Each row has a name. After each piece below comes the name of the row it's from, unless a question asks for something else. Each question is about the rows just above it.

[119  81 181  82 127 164 114 105 152 108 120 133 192  99 115 173 103 148
 104 116 152 122 146 165 122 101 133 159  96 137  81 155 100 126 165 148
 120 176] -> K_809
[149 106 119 121 137 110 136 124  83 174 148 139  81 185 170 121  98 106
 147 195 133 194 103 134 170 121 153 134 101 111 142 139 103 107  99  69
 157 144] -> K_589
[118  76 138 120 112 178 110 130 141 114 151 144 182 120 119 146 138 112
  99 114 156 113 111 142 152 108 142 127  45 136  58 158 148 127 133 146
 102 184] -> K_857
[112  77 165 118 163 145 129 100 155 167 143 149 127 137 127 153 107 117
  75 135 126 160 156  73 173 149 114  77 191 128 155 101  71 130 110 114
 211 151] -> K_703
[ 73 127 149  75  77 156 114 191 143 153 114 137 211 118 149  71 101 167
 135 127 155 144 165 151 126 155 130 163 110 129 117 160 100  77 107 128
 173 112] -> K_567
[151  77 110 165 160 143 211 135  73 100 167 127 101 173 145 149 113  71
 155 107 153 128 130 129 163 114 149 118 156 191 114 155  77  75 126 117
 137 127] -> K_820
[114 216 145 188 100  85 109 146 139 124  91 131 109  64 126 121 107 129
 115 130 123 134 150 121  85 140  78 124 166 111 146  84 145 139 174 124
 111 124] -> K_910
[158  93 125 133 128 142 116 136 123 152 130 125  84 163 119 139 144 147
 172 151 122 168 109 105 113 173 143 141 130 124 196  80  99 144  96  89
  89  63] -> K_639
[124  83 118 111 161 137 184 127  83 102 154 162 144 168 106 140 127  77
  97  97 155 160 103 135 148 142 147  95 115 198 113 176 100 114 162 129
 117 152] -> K_804
[ 71  73  75  77  77 100 101 107 110 113 114 114 117 118 126 127 127 128
 129 130 135 137 143 145 149 149 151 153 155 155 156 160 163 165 167 173
 191 211] is which row reordered? => K_820
K_589 without one entry, shuffled: [103  69 147 144 121 136 124 142 139 121 103 121 107 106 134  83  81 149
  99 195 110 174 106 153 170 137 139 111 133 170 101 185 157 119 148  98
 134]. Gone: => [194]
[100 153 114 165 127 128 143 155 211 126 101 167 130 118  75 149 129 173
 155 127 135 149 114  71 137 163  77 156 191 117 112 107 151  77  73 145
 160 110] is which row reordered? => K_703

[115 155 185  93 119 175  89 149 200 132 137 111 159  69  67 185 166 140
 138 163 102 185 136  63 198 114 102 112] : K_967
[143 133 125 130 130 143 122 153 161 132 176 136 136 131 119 138 133 150
 157 108 174 149 111 117 143 135 104 142] : K_872
[120 145 163 103 120 169 104 149 196 140 153 120 153  78  81 173 147 144
 153 149 133 183 123  77 181 124  95 118] : K_175
[116 118 117 131 125 116 146 110 110 135 105 129 122 122 139 117 108 117
 124 137 120 119 127 140 106 131 135 120] : K_30
[123  77 173 140 196 183 118 149 180 120 149 120 163 124 153 169 133 145
 153  78 153 103 144 104 120  81  95 147] : K_69
[ 73 118 143 107 113 123 150  77 113 150  41 114 130  61 118 137  97  91
 106 194  56 135 143 117 114 121 142  83] : K_558
[107 106  97 131 116 133 172 115 153 168 140 144 130  90 131 127  69 132
 177 135 181 157  94 127  99 150  94 116] : K_475
[ 81 101 103 131 116 102 181  71  89 157  55 130 116  90 150 107  65  94
 121 167  98 115 125 150  72 137 142  94] : K_961
[119 143 161 106 121 159 106 141 177 135 137 118 148  86  89 165 148 137
 140 151 119 168 129  86 171 122 107 118] : K_542
[118 146 169 103 123 158  99 139 170 128 125 113 148  88  87 166 157 132
 127 156  99 162 139  85 175 116 116 115] : K_107
K_175 without one entry, shuffled: [169 149 145 124 133 196 144 183 181 153 120 149 123 103  81 104 163 153
 140  77  78 118 153 147 173 120 120]. Gone: => [95]
Among the named rows, does one hold [125 149] next to each other, in this order? => no
Put [118  95 124 181  77 123 183 133 149 153 144 147 173  81  78 153 120 153
 140 196 149 104 169 120 103 163 145 120] back in order: which row is it? => K_175

[ 33  18 139 137 194  92  82] : K_799
[ 12  94  83  38 224  22 203] : K_145
[144  63 238 122 143 235  30] : K_244
[ 33 168 139 137 194  92 118] : K_254
[ 33 168 139 137 194  92  82] : K_55
[241 200 240  49 182 219 219] : K_180
Which entry of K_180 is missing from [241 200 219 219  49 182]? => [240]
K_244 without one entry, shuffled: [ 63 122 238  30 235 144]. Gone: => [143]
[ 30 235 143 122 238  63 144] is which row reordered? => K_244
Does one of the named rows hold [241 200 240] side by side, in this order? => yes

[234 187 138 139 140 142]  K_394
[138 175 132 129 130 222]  K_614
[234 187 138 139 175 149]  K_934
[129 132 138 130 175 223]  K_324
K_324 without one entry, shuffled: [132 223 130 138 175]. Gone: => [129]
[223 129 132 138 130 175] is which row reordered? => K_324

[238 110 122 127 161 156 172 130 121  97 137 118 101  59 144 127 141  94
 135  76 177 153 158 131 159 112 101  99 142  96 112 159 152 120 210 152] : K_224
[135 114 108 142 117 152  51 192 222 150 115 126 172 114 116 155 103  69
 162 171 132 120 169 107 127 107 125 165 168 155 107 174 133 210 206 143] : K_899
[132  96 121 167 164 128 111 105 131 126 169 121 111 124 140 114 199 112
 130  92 114  87 107  79 107 106 117 147 164 106 190 128 176  47 149  85] : K_21
[116  50 125 126 155 115 192 127 171 172 132 107 206 117 108 114 155 107
  69 169 152 142 135 120 143 150 222 210 165 174  51 114 162 103 133 108] : K_606
[116 168 125 126 155 115 192 127 171 172 132 107 206 117 108 182 155 107
  69 169 152 142 135 120 143 150 222 210 165 174  51 114 162 103 164  91] : K_736
[172 112 127 112 112  97 115 111 172  70 121 145  67 123 131 105  56  76
 165 180 137 105 108 125  81 107 237 107 122 153  81 146 160 118 120  92] : K_768
[ 76 127 127 141 153 120 158 121  59 152 159 110 173  99 118 144 159  97
 130 142 112 137  96 112 131 101 101 238  94 152 156 177 135 122 210 161] : K_544
Shuffled K_606 with one entry gone: [125 135 142 171 126 120 117 155 210 155 169 132 107 103 114 133 107 114
 192 108  51 206 116 222 162  50 108  69 172 143 152 165 127 150 174], missing => [115]
Which row holds these entries in another order? [143 206 210 133 174 107 155 168 165 125 107 127 107 169 120 132 171 162
  69 103 155 116 114 172 126 115 150 222 192  51 152 117 142 108 114 135] => K_899
Shuffled K_899 with one entry gone: [126 116  69  51 169 192 120 108 155 162 150 135 222 143 155 107 107 132
 168 206 125 210 165 103 133 107 172 142 152 117 127 114 115 171 114], missing => [174]
Which row holds these entries in another order? [108 133 103 162 114  51 174 165 210 222 150 143 120 135 142 152 169  69
 107 155 114 108 117 206 107 132 172 171 127 192 115 155 126 125  50 116] => K_606
Which entry of K_606 is missing from [ 69 108 107 162 222 127 174 171 114 210 117  50 152 133 132 115 172 108
 125 206 143 126 155 192 114 165 169 155 103 150 116 142 135 107 120]? => [51]
Among the named rows, does one hold [101 112 159 131] next to each other, in this order? => no
[161 210 122 135 177 156 152  94 238 101 101 131 112  96 137 112 142 130
  97 159 144 118  99 173 110 159 152  59 121 158 120 153 141 127 127  76] is which row reordered? => K_544

[113 160  80  90 108  76 160 134 152 158 116 112 157 139 111 155 138 146
 159 129  91 144  94 168 117 128 146 142 107  85 122 126 123 123  96  76
 120 129] -> K_54
[113 160  80  90 108  76 160 134 152 158 116 112 157 139 111 155 138 146
 159 129 123 110 110 134 134 139 110 129 146 135 136 138 156 129 101 108
 128 135] -> K_898
[ 87 114 122  76 160 183 114  88  94  82 115 176  77 148  70 100  59  99
 100 125  78 119 104  85 156  53  53  81 165  87 107 107  52  90  61  70
  26  98] -> K_638
[ 87 114 122  76 160 183 114  88  94  82 115 176  77 148  70 100  59  99
 100 125  78 119 104  85 156  53  53  81 165  87 107 107 153  60 160 142
 145 161] -> K_990
[107  85 107  77  76  59 119 114 183 148  70  61  53  87 156  82 114 114
  88  98  26  70  90  99 100 165  87  53 160 100 122 125 176  78  81  52
 104  94] -> K_233
Which row holds these entries in another order? [ 81  52 104  94 107  85 107  77  76  59 119 114 183 148  70  61  53  87
 156  82 114 114  88  98  26  70  90  99 100 165  87  53 160 100 122 125
 176  78] => K_233
Which entry of K_990 is missing from [100 165 176 107  78 160  60 153  70  94  53  81 122 125  88  76 107 145
  82 119  53 156  77  85 142  87 114 115  99 148  59 104 100  87 114 161
 160]? => [183]
K_54 without one entry, shuffled: [168 116 128 108 111 120 160 134 122 146 155 123 138 123  80 113  76 160
 107 129  96  94 112 117 129 142 139  91 126 146  90 158  76  85 159 152
 144]. Gone: => [157]
Among the named rows, does one hold [122 114  87] next to each other, in this order? => no
Which row holds these entries in another order? [ 90  61  70  26  98  87 114 122  76 160 183 114  88  94  82 115 176  77
 148  70 100  59  99 100 125  78 119 104  85 156  53  53  81 165  87 107
 107  52] => K_638

[171 135 110 133  24  94] = K_681
[185 136  79 150  11  94] = K_698
[114 122  74 141  98  94] = K_642
[ 94  98 141  74 122 114] is which row reordered? => K_642
K_642 without one entry, shuffled: [ 74 141 122  98  94]. Gone: => [114]
Which entry of K_698 is missing from [150  94  11  79 185]? => [136]
Is [114 122  75 141  98] printed in one of the named rows, side by side and in this order? => no
Among the named rows, does one hold [11 94] next to each other, in this order? => yes
Is [171 135 110 134] printed in one of the named rows, side by side and in this order? => no

[193 111 104 211]  K_60
[199  97 180 216]  K_575
[216 180 200  97]  K_956
Which row holds these entries in another order? [211 104 111 193] => K_60
Put [ 97 180 200 216] back in order: which row is it? => K_956

[103 120 136 174 163 118 154 135 151 110 127 152 186 112 153 151] = K_696
[148  96 153 162 137 170  78  95 114 221 129 130 155 104  76 174] = K_658
[105 116 167 148  51 153 157 123 155  49  82 105 148 184 149  85] = K_513
Among the named rows, does one hold [221 128 130 155 104] next to each other, in this order? => no
Which entry of K_696 is missing from [120 110 152 174 135 112 136 127 186 163 151 118 153 103 151]? => [154]
K_658 without one entry, shuffled: [137  78  76 104  95 221 170 155 162 153 114 174 129 148 130]. Gone: => [96]
Which entry of K_696 is missing from [118 112 186 127 174 103 151 151 110 163 153 152 120 154 135]? => [136]
Among the named rows, does one hold [136 174 163 118] next to each other, in this order? => yes

[129 122 200 159] : K_715
[131  90 216 159] : K_384
[119  72 120 162] : K_611
[129 122  70  80] : K_807
[130 177  16  96] : K_106
[124 113 169 139] : K_48
[122 129 160 200] : K_481
[140 173 154 166] : K_359
[119  72 162 113] : K_531
[173 139 140 166] : K_140
[125 140 139 133] : K_329
[166 140 154 173] is which row reordered? => K_359
[ 72 162 113 119] is which row reordered? => K_531
Which entry of K_140 is missing from [140 166 173]? => [139]
K_611 without one entry, shuffled: [ 72 162 120]. Gone: => [119]
Among the named rows, does one hold [129 122 200] next to each other, in this order? => yes
Which row holds these entries in another order? [122 129 159 200] => K_715

[116 173 125 132 126 120 151 153] : K_711
[132 102 125 124 118  94  90 130] : K_875
[147 102  99  95 149 111 131 130] : K_566
[ 92 132 125 117 126 173 141 130] : K_495
[171 126 132 106 130 182  82 198] : K_692
[100 132 106 132 149 138 110 106] : K_890
[155 112  99  87 157  94  80 153] : K_632
[132 223 169 117 126 103 221 199] : K_287
[171  82 106 198 126 182 131 130] : K_378
[ 85 112  87 132  71 191 131 114] : K_557
[155 132 131 132  95 120 171 168] : K_537
[ 92 132 137 124 118 129 100 130] : K_984
Which row holds these entries in another order? [130 131 182 126 198 106  82 171] => K_378
Which row holds these entries in another order? [ 87  85 112 131  71 114 132 191] => K_557

[ 35  54  71 111 158  56 105  35 232] = K_197
[105 111 158  57  54  56  71  35 232] = K_556
[105  71 158 112  56 232  54  35  35] = K_245
[191 162 178  68  75 103  52 119 166] = K_908
[ 35  54  56  57  71 105 111 158 232] is which row reordered? => K_556
Shuffled K_556 with one entry gone: [105 111  54 158  71  35 232  56], missing => [57]
Is [178 162] printed in one of the named rows, side by side and in this order? => no
Which row holds these entries in another order? [ 35  35  54  56  71 105 111 158 232] => K_197
Is [119  52 103  75] printed in one of the named rows, side by side and in this order? => no
Does one of the named rows hold [ 71 111 158] side by side, in this order? => yes

[207  99 100 226  30 156 154  68 139] = K_142
[226  68 156  30 155 225 131 155 233] = K_647
[165 120  42 141 238 181 221  92 184] = K_657
[100  30 153  99 156 226 207  68 139] = K_644
Shuffled K_647 with one entry gone: [233  30 131 226 225  68 155 155], missing => [156]
[139  68 207 226 156  99 153  30 100] is which row reordered? => K_644
Which entry of K_647 is missing from [233  30 156 225 155 131 155  68]? => [226]
Which entry of K_644 is missing from [156 226 139 153 100  99 207  68]? => [30]
K_644 without one entry, shuffled: [100 153 207 226 156  99  30  68]. Gone: => [139]
Put [139  68 154 156  30 226 100  99 207] back in order: which row is it? => K_142
Is [238 181] printed in one of the named rows, side by side and in this order? => yes

[156 101 127 121 120 112 105 133 137 159 156 136 126 116 112 135 164 147
 143 131 160 120 106 109 137 117 119 143 138 111 157 119] -> K_579
[216  90 143 127  87 129 124 192 118 155 147 143  51 160 123  83 106  85
 109 111 145 104  99 140 106 118  81 150 126  57 186 138] -> K_152
[104  85 156 115 119 107 152 119 113 111 107 143 132 132 150 135 173 135
 124 162 139 144 149 125 166 104 158 129 135 146 118 158] -> K_601
[196  86 122 128 107 129 109 160 139 159 160 148  98 129 109 122 154 145
 144 142 159 124  98 110 131 124  86 154 137  89 188 121] -> K_742
[ 97 132 155 120  90 131 174 139 132 138 123 129 126 109 102  29 146 147
 149 140 104 112 114 125  94 134 176 128 129 121 206  95] -> K_763
[118 119 117 118 119 109 128 123 120 133 157 118 104 137 150 120 128 125
 130 135 114 135 129 127 119 142 121 123 147 119 128 114] -> K_707
[113 104 134 115 122 106 140 122 116 122 133 128 119 135 150 128 149 128
 125 148 127 138 138 126 140 126 137 123 141 131 124 131] -> K_407
[117 121 114 117 121 113 122 125 123 128 154 116 103 133 149 124 125 125
 129 133 111 134 131 129 116 142 117 124 145 115 133 114] -> K_442
Among the named rows, does one hold [106 140  99 104] next to each other, in this order? => no
Shuffled K_579 with one entry gone: [135 109 147 159 120 111 156 101 160 143 136 157 137 137 164 119 121 117
 127 143 105 156 138 112 133 116 126 112 106 120 119], missing => [131]
Among the named rows, does one hold [156 115] next to each other, in this order? => yes
K_763 without one entry, shuffled: [147 129 121 132 146 102 114 132 104 125 109  29 131 120 126 129 155 206
 128 123 176 174 112 134 140 139 149  90  94  97 138]. Gone: => [95]
[158 118 146 135 129 158 104 166 125 149 144 139 162 124 135 173 135 150
 132 132 143 107 111 113 119 152 107 119 115 156  85 104] is which row reordered? => K_601
Among the named rows, does one hold [156 101 127 121 120] next to each other, in this order? => yes

[ 91  94 125 225 105 191] -> K_870
[ 52  72  65 123  77 127] -> K_704
[159 161 170 152 150 125] -> K_294
[107 120 109 138 109 108] -> K_802
[ 49  55  76 125  54 127] -> K_99
[ 77  86  99 124  83 111] -> K_955
[143 137 110 143 142 141] -> K_163
[ 91  94 125 191 105 224] -> K_573
Which row holds these entries in another order? [ 91  94 105 125 191 224] => K_573
Is [109 138 109] printed in one of the named rows, side by side and in this order? => yes
Which row holds these entries in another order? [224  91  94 125 191 105] => K_573
Is [ 76 125] printed in one of the named rows, side by side and in this order? => yes
Does one of the named rows hold [143 142 141] side by side, in this order? => yes
Shuffled K_802 with one entry gone: [138 109 107 109 120], missing => [108]
Which entry of K_163 is missing from [137 141 143 110 143]? => [142]

